128 stands for zero in the data rows.
Some points, each followed by its number:
vec![158, 175, 46, 56, 39, 134, 59, 126] 0
vec![94, 134, 125, 139, 93, 129, 157, 127] 1
vec![130, 149, 158, 148, 121, 164, 150, 129] 2
vec![144, 150, 158, 118, 109, 142, 154, 126] 3
vec![66, 124, 125, 96, 104, 114, 157, 189] 4
vec![168, 134, 175, 155, 128, 194, 190, 77] 5
vec![118, 124, 133, 136, 109, 118, 106, 126] 6
vec![192, 142, 155, 108, 124, 126, 126, 157] 7
vec![89, 78, 200, 99, 118, 83, 143, 146] 8
vec![133, 82, 84, 123, 143, 23, 154, 71] 9
vec![122, 138, 120, 123, 100, 101, 145, 137] 10
vec![38, 143, 167, 120, 75, 161, 188, 80] 11
vec![149, 150, 129, 125, 145, 80, 74, 136] 12
vec![117, 71, 164, 123, 169, 107, 53, 138] 13
New points follow, each followed by the numbers of its three nearest points above, looking only along the 3 directions in which the numbered points spread most, nearest first.
vec![173, 119, 149, 134, 95, 126, 199, 84] 2 3 1
vec![97, 112, 142, 146, 154, 111, 148, 128] 8 6 10
vec![172, 153, 121, 109, 106, 129, 130, 114] 7 3 6
vec![88, 125, 155, 136, 170, 88, 121, 149] 8 9 13
vec![143, 142, 153, 115, 126, 157, 58, 119] 7 6 12
vec![122, 156, 146, 81, 144, 149, 136, 200] 6 10 3
vec![81, 167, 170, 179, 155, 217, 203, 157] 5 2 11
vec![206, 129, 128, 168, 102, 136, 129, 79] 7 3 2
vec![166, 154, 119, 145, 137, 125, 72, 116] 7 12 6
vec![192, 130, 142, 166, 138, 211, 63, 106] 7 3 2
vec![199, 142, 104, 113, 113, 140, 119, 114] 7 3 12
vec![167, 131, 142, 124, 152, 128, 77, 100] 7 12 6
vec![128, 80, 194, 166, 90, 107, 131, 91] 8 6 2
vec![152, 106, 100, 138, 144, 82, 13, 104] 12 13 9
vec![170, 181, 128, 129, 167, 120, 101, 160] 7 12 6
vec![142, 176, 108, 152, 101, 143, 176, 90] 3 2 1
vec![177, 138, 118, 131, 162, 117, 94, 94] 7 12 6
vec![157, 87, 100, 158, 166, 100, 41, 91] 12 13 7
vec![105, 172, 139, 103, 122, 144, 207, 138] 1 3 2
vec![58, 121, 125, 151, 167, 73, 173, 112] 8 4 9
vec![122, 137, 127, 104, 106, 135, 130, 128] 10 6 1
vec![111, 151, 132, 105, 164, 185, 122, 180] 3 2 6
vec![118, 170, 112, 127, 134, 170, 124, 108] 3 2 10
vec![82, 67, 149, 90, 130, 67, 107, 181] 9 8 13
vec![173, 177, 120, 111, 255, 67, 137, 227] 13 12 7
